128 stands for zero in the data rows.
Here is a table of points, one per row:
(104 145 120 122 114 057 150 116 127 118 181 151 144 160 054 196 085 149 121 103 132 120 138 155
 134 072 121 109 099 110 187 146)
(158 092 109 137 143 152 140 123 130 134 173 254 126 126 137 107 093 119 022 068 157 067 042 126
 134 098 131 108 123 109 120 103)
(088 126 130 111 125 159 130 124 147 108 107 152 125 108 146 141 216 117 096 112 124 181 092 171
 139 110 163 103 138 147 159 093)
(134 113 119 130 105 098 122 221 013 177 122 137 074 168 169 116 129 124 143 124 111 136 126 140
 170 187 137 201 132 174 132 106)
(134 114 114 116 181 085 194 085 107 103 150 148 065 115 120 154 146 141 122 129 118 132 132 164
 127 255 025 159 129 137 124 176)
(099 147 149 165 107 095 089 128 136 124 129 207 134 128 174 129 142 113 106 093 118 159 162 095
 155 139 153 166 083 158 123 128)
(151 079 139 138 100 106 095 097 107 188 129 097 129 116 111 161 143 120 100 091 153 156 123 160
 180 106 117 120 142 038 113 115)
(146 131 102 113 122 117 115 121 113 149 095 121 148 096 099 127 139 162 146 114 143 096 170 090
 131 101 121 095 133 084 119 150)
(111 149 121 095 106 130 085 108 120 104 117 186 112 138 098 107 126 101 069 187 136 083 195 132
 132 150 125 106 167 120 134 118)
(219 180 108 146 144 086 134 141 118 108 108 107 162 142 148 098 171 117 133 108 097 156 097 191
 130 094 119 200 077 131 119 136)
(114 111 112 116 150 149 117 103 175 166 146 073 080 132 097 135 146 147 150 152 114 157 092 123
 188 067 088 157 116 158 087 146)
(131 128 151 102 127 185 157 221 111 127 122 096 123 110 081 111 105 105 075 112 141 161 126 150
 092 148 175 159 109 058 119 099)
(151 130 129 105 104 166 123 106 134 114 121 118 160 108 166 215 113 101 124 126 126 120 089 133
 118 153 061 141 111 125 118 131)
(079 089 128 141 057 094 103 147 086 162 098 125 109 138 103 086 168 133 208 116 127 090 056 156
 136 126 165 082 106 132 154 139)
(113 123 116 123 145 204 053 105 125 155 144 162 208 069 104 206 109 122 146 125 118 164 127 153
 092 164 158 124 119 132 063 174)
(098 124 158 061 236 117 156 111 114 105 087 067 143 154 166 106 146 027 047 111 110 097 146 162
 146 145 157 118 100 139 095 152)
(105 099 114 154 114 063 064 094 170 075 152 092 136 051 169 128 113 077 166 163 128 133 077 154
 181 152 088 161 123 121 134 107)
(136 164 158 130 122 132 124 131 150 127 155 158 135 160 132 130 106 109 183 052 109 123 166 113
 148 102 131 126 140 121 115 122)
(108 106 128 160 156 140 137 104 118 124 109 160 108 140 169 072 076 154 120 162 160 149 114 117
 080 124 156 112 107 095 121 152)
(102 155 120 068 122 103 181 181 122 079 133 158 112 128 130 214 112 137 138 151 080 143 129 108
 152 128 178 147 100 074 139 159)
(156 118 108 185 131 083 118 113 104 096 078 181 121 151 113 097 122 090 136 132 128 118 130 121
 145 125 092 113 136 108 126 098)
(123 112 128 127 133 129 093 125 187 082 118 105 132 134 143 149 121 139 148 146 121 178 110 109
 095 165 163 131 138 138 144 115)
(096 177 142 113 165 154 092 116 075 161 161 133 150 106 086 039 156 129 121 146 094 141 134 137
 168 137 118 105 181 156 168 149)
(153 102 159 120 095 116 126 150 159 121 116 146 127 140 147 096 173 113 087 121 164 074 176 127
 133 148 110 145 147 116 145 116)
(165 087 088 132 137 105 166 121 137 164 119 161 125 167 165 098 146 100 179 134 092 143 118 057
 072 090 148 081 255 074 109 153)
(110 142 117 153 055 164 214 016 177 157 118 145 124 135 104 125 118 110 165 143 087 123 123 099
 132 133 112 139 079 126 163 058)
(115 133 112 084 130 116 137 160 133 104 137 215 138 084 172 092 142 189 163 141 127 109 136 136
 147 148 143 109 107 033 105 124)
(163 127 128 130 130 062 128 111 103 071 128 132 190 090 121 080 154 130 146 121 163 187 147 161
 142 108 118 099 201 186 120 131)
(098 136 113 119 169 158 131 116 071 149 138 088 092 166 099 120 149 143 143 101 111 157 115 115
 094 134 165 129 144 116 114 121)
(099 064 092 135 117 090 116 168 142 099 105 136 139 191 155 132 051 181 073 156 122 121 114 138
 130 135 100 164 128 159 118 082)
(106 138 090 102 130 116 163 128 169 167 100 144 099 147 086 151 127 096 082 161 147 127 178 088
 102 106 139 149 133 170 096 157)
(113 110 131 162 131 097 104 190 108 135 135 130 146 047 096 195 135 129 119 137 126 130 139 084
 159 101 136 138 162 135 188 142)
(133 081 140 168 117 145 038 080 124 144 127 104 131 150 105 090 149 196 110 107 098 118 141 091
 133 178 125 118 055 146 125 120)
(069 105 157 120 090 140 163 017 015 117 105 161 139 069 184 190 132 181 107 142 140 149 140 120
 083 076 122 228 186 133 126 163)
(122 170 149 142 095 126 135 147 159 142 152 114 106 139 180 101 128 166 112 141 137 103 152 154
 113 099 124 087 114 152 109 132)
(105 054 208 149 117 144 176 198 114 084 113 126 150 151 130 110 132 130 157 118 120 126 144 154
 128 127 127 154 142 130 146 134)
(104 080 121 120 151 133 100 141 141 154 171 121 100 147 128 131 142 106 191 101 118 077 124 097
 125 143 162 203 158 145 101 177)
(103 112 118 122 146 120 110 142 255 192 129 103 094 029 122 071 099 137 135 135 142 133 140 161
 073 148 099 152 126 117 097 122)
(110 220 126 135 091 107 151 183 131 044 113 076 158 085 118 127 132 127 126 117 143 110 137 100
 159 130 066 146 164 154 117 117)
(143 114 138 087 112 155 114 125 113 163 063 135 144 143 131 112 131 070 167 203 152 161 111 121
 176 139 160 070 094 116 132 110)
(143 108 128 119 127 122 116 144 106 196 147 181 070 117 120 137 165 148 116 115 101 136 160 155
 133 122 080 084 106 166 098 114)
(127 119 139 032 228 117 103 115 151 195 111 101 126 106 147 188 112 125 130 126 114 140 139 112
 108 086 112 123 127 140 255 089)
(101 120 099 183 113 132 132 145 155 139 132 178 116 166 117 139 163 068 070 155 133 142 103 105
 117 111 135 126 133 199 127 164)
(137 110 105 141 138 213 173 134 169 177 114 158 241 049 132 090 147 124 117 152 094 120 126 125
 140 169 140 130 154 159 129 077)
(195 173 209 155 095 206 134 168 187 150 125 121 067 126 155 172 167 111 151 128 123 104 134 188
 156 114 137 133 188 153 130 127)
(140 163 135 154 102 138 133 095 129 122 182 183 121 126 106 113 078 060 121 125 148 137 140 181
 090 096 146 127 115 141 171 167)
(107 118 168 127 143 131 135 191 093 154 132 108 181 188 109 152 153 142 158 139 117 119 105 143
 027 092 042 063 117 138 107 108)
(144 107 099 145 153 201 097 134 147 024 132 137 071 089 087 116 134 128 111 154 129 170 170 127
 139 103 147 111 091 134 143 148)
(139 180 255 134 140 117 136 114 143 133 146 172 133 157 105 098 146 166 176 150 146 162 093 096
 125 092 139 148 066 155 118 134)
(135 109 122 191 200 153 124 151 135 121 170 106 101 135 197 112 078 187 134 168 138 105 129 124
 136 127 129 105 127 132 228 148)
(154 122 136 141 134 107 118 086 123 102 129 113 152 093 145 173 174 149 143 133 063 100 134 186
 105 079 155 099 096 139 129 181)
(153 128 099 117 169 055 199 186 077 166 132 108 157 096 085 097 116 123 138 146 138 114 111 113
 138 067 218 175 118 144 096 111)
(088 159 140 172 123 102 136 133 138 147 138 072 131 153 161 118 109 115 050 150 084 162 159 096
 126 095 113 095 136 086 110 154)
(095 161 103 123 118 107 122 130 149 134 116 119 130 079 132 135 174 205 126 155 176 091 103 137
 110 133 177 092 126 125 116 111)
(195 165 122 095 111 135 105 114 091 069 160 096 127 095 091 117 157 163 150 113 086 069 120 080
 094 127 141 099 140 141 132 127)
(061 089 133 158 128 168 173 095 194 083 110 109 157 184 106 094 149 190 132 112 105 144 139 151
 204 121 157 111 190 063 119 142)
(111 174 097 143 089 140 108 138 093 124 149 061 129 146 199 114 175 078 092 139 076 135 140 087
 090 132 135 112 092 083 163 119)
(222 176 150 143 115 116 100 122 146 162 117 098 120 169 083 169 136 180 043 150 127 167 107 157
 123 149 137 154 227 039 126 116)
(147 128 184 117 118 092 138 135 137 187 153 138 169 102 106 141 086 122 121 124 140 144 119 082
 098 179 127 199 118 119 120 091)
(128 127 140 219 130 062 234 156 095 175 139 099 124 032 100 172 136 120 141 115 114 154 119 106
 162 253 109 020 113 121 143 183)
(211 100 152 133 119 109 136 100 133 120 132 108 166 112 114 152 068 158 096 142 089 085 157 101
 140 115 167 117 108 210 109 125)
(133 125 126 118 162 140 119 104 139 111 090 182 105 148 092 114 137 092 094 107 093 085 039 103
 112 115 107 099 114 116 129 173)
(145 101 113 052 155 097 117 087 160 106 143 156 146 188 114 145 186 103 157 114 209 118 138 139
 146 162 152 126 132 127 164 149)
(145 095 118 090 102 154 117 148 132 113 188 084 144 112 121 138 077 119 114 073 204 166 120 093
 138 123 125 096 125 124 137 203)
(130 178 084 120 136 145 127 120 135 124 106 114 106 145 138 156 113 136 210 080 201 142 115 120
 089 132 143 100 156 179 112 104)
(156 160 132 154 152 116 120 094 130 175 136 095 089 108 189 089 114 115 132 137 142 126 169 101
 155 139 146 194 118 106 114 128)
(146 111 143 177 106 154 119 115 128 118 031 057 130 153 113 138 172 128 106 143 223 071 122 075
 115 129 143 122 092 127 143 192)
(139 145 108 162 139 152 108 124 137 111 046 149 122 145 136 117 003 137 162 089 069 157 188 207
 125 111 146 100 133 134 123 100)
(123 141 111 123 140 042 084 136 172 124 111 140 134 182 116 110 100 128 134 131 105 145 130 129
 095 150 152 100 133 146 167 118)
(138 170 137 091 129 124 111 157 153 133 146 166 133 167 149 114 106 167 162 176 133 146 101 088
 159 125 084 130 108 133 098 176)
(105 103 068 130 118 126 157 153 146 192 153 082 181 166 137 136 151 129 164 095 153 099 145 136
 149 076 063 180 105 111 143 120)
(137 110 086 160 141 155 141 156 169 105 143 132 136 161 160 161 194 150 112 129 121 130 089 089
 107 131 133 143 120 128 123 082)
(135 119 106 136 097 185 129 122 117 145 131 142 113 178 124 168 082 096 183 161 093 124 137 120
 161 147 133 118 120 150 128 132)
(110 132 122 061 132 115 112 168 065 182 115 136 101 078 149 125 136 115 107 144 134 133 158 157
 136 057 076 044 114 121 091 097)
(084 159 121 110 112 104 108 125 171 137 118 136 157 172 105 138 172 136 136 106 120 125 174 157
 095 204 117 171 115 118 127 124)
(140 120 103 124 081 141 147 090 091 105 186 090 110 183 155 073 135 132 110 120 177 206 110 100
 133 137 113 104 117 148 116 046)
(115 156 109 159 137 111 128 144 048 173 153 110 125 152 098 148 073 140 126 154 138 111 111 140
 172 163 148 151 127 146 112 079)
(116 116 190 143 131 116 111 092 139 099 172 077 112 144 128 108 047 051 138 131 134 083 108 118
 130 132 115 117 200 055 109 084)
(164 127 146 136 107 131 112 115 088 121 141 144 101 114 168 141 184 126 143 158 121 098 141 164
 074 138 140 144 144 094 131 119)
(141 102 124 102 132 157 125 130 136 124 092 118 110 130 134 075 122 163 110 021 109 123 123 080
 125 132 109 150 125 158 143 158)
(138 140 103 119 123 169 138 149 120 072 106 135 097 069 049 072 152 128 151 135 107 135 103 145
 137 105 061 244 120 084 158 131)
(138 133 130 000 157 178 134 112 133 086 151 132 153 165 144 139 131 157 150 159 119 130 142 120
 177 154 108 129 124 134 096 118)
(104 090 140 161 172 109 107 138 136 041 123 115 085 073 097 201 136 110 138 121 106 128 134 083
 119 078 156 107 110 141 059 019)
(111 132 100 229 179 173 096 137 094 111 187 124 173 169 120 126 144 127 152 156 147 107 174 167
 134 122 120 174 122 108 118 154)
(151 141 117 164 127 153 146 124 105 131 039 169 124 123 150 138 105 106 160 110 171 154 171 094
 148 120 084 137 103 122 128 126)
(124 153 099 119 096 125 149 125 156 108 211 105 103 103 150 118 169 133 113 096 152 115 141 138
 112 132 183 095 116 153 114 094)
(137 104 119 121 127 084 162 092 126 156 086 107 121 142 139 144 137 149 123 138 133 130 124 226
 125 131 134 132 112 150 123 142)
(118 096 147 115 116 156 169 110 095 102 166 103 128 137 100 109 095 126 133 143 146 127 181 149
 069 127 126 089 130 148 133 095)
(117 107 119 050 036 136 117 140 130 120 112 083 119 117 142 092 032 090 092 138 082 136 086 144
 110 127 141 133 127 152 128 224)
(081 234 141 139 160 153 116 110 121 124 072 142 131 112 150 142 071 137 114 059 203 063 032 121
 142 145 123 117 164 150 123 125)
Along one direction, these points spread out more than along any other. How far along it is each point below, from 0 to 99? The average is 50, and the first point in the table lies past the average. One standard deviation of the points above along it is 16.
(124 153 099 119 096 125 149 125 156 108 211 105 103 103 150 118 169 133 113 096 152 115 141 138
 112 132 183 095 116 153 114 094) 46
(151 130 129 105 104 166 123 106 134 114 121 118 160 108 166 215 113 101 124 126 126 120 089 133
 118 153 061 141 111 125 118 131) 50
(113 110 131 162 131 097 104 190 108 135 135 130 146 047 096 195 135 129 119 137 126 130 139 084
 159 101 136 138 162 135 188 142) 85
(115 133 112 084 130 116 137 160 133 104 137 215 138 084 172 092 142 189 163 141 127 109 136 136
 147 148 143 109 107 033 105 124) 49
(123 141 111 123 140 042 084 136 172 124 111 140 134 182 116 110 100 128 134 131 105 145 130 129
 095 150 152 100 133 146 167 118) 39
(146 111 143 177 106 154 119 115 128 118 031 057 130 153 113 138 172 128 106 143 223 071 122 075
 115 129 143 122 092 127 143 192) 41
(137 110 086 160 141 155 141 156 169 105 143 132 136 161 160 161 194 150 112 129 121 130 089 089
 107 131 133 143 120 128 123 082) 40
(081 234 141 139 160 153 116 110 121 124 072 142 131 112 150 142 071 137 114 059 203 063 032 121
 142 145 123 117 164 150 123 125) 37
(144 107 099 145 153 201 097 134 147 024 132 137 071 089 087 116 134 128 111 154 129 170 170 127
 139 103 147 111 091 134 143 148) 22
(116 116 190 143 131 116 111 092 139 099 172 077 112 144 128 108 047 051 138 131 134 083 108 118
 130 132 115 117 200 055 109 084) 32
(130 178 084 120 136 145 127 120 135 124 106 114 106 145 138 156 113 136 210 080 201 142 115 120
 089 132 143 100 156 179 112 104) 41
(122 170 149 142 095 126 135 147 159 142 152 114 106 139 180 101 128 166 112 141 137 103 152 154
 113 099 124 087 114 152 109 132) 43
(134 114 114 116 181 085 194 085 107 103 150 148 065 115 120 154 146 141 122 129 118 132 132 164
 127 255 025 159 129 137 124 176) 75
(111 149 121 095 106 130 085 108 120 104 117 186 112 138 098 107 126 101 069 187 136 083 195 132
 132 150 125 106 167 120 134 118) 30
(110 142 117 153 055 164 214 016 177 157 118 145 124 135 104 125 118 110 165 143 087 123 123 099
 132 133 112 139 079 126 163 058) 34
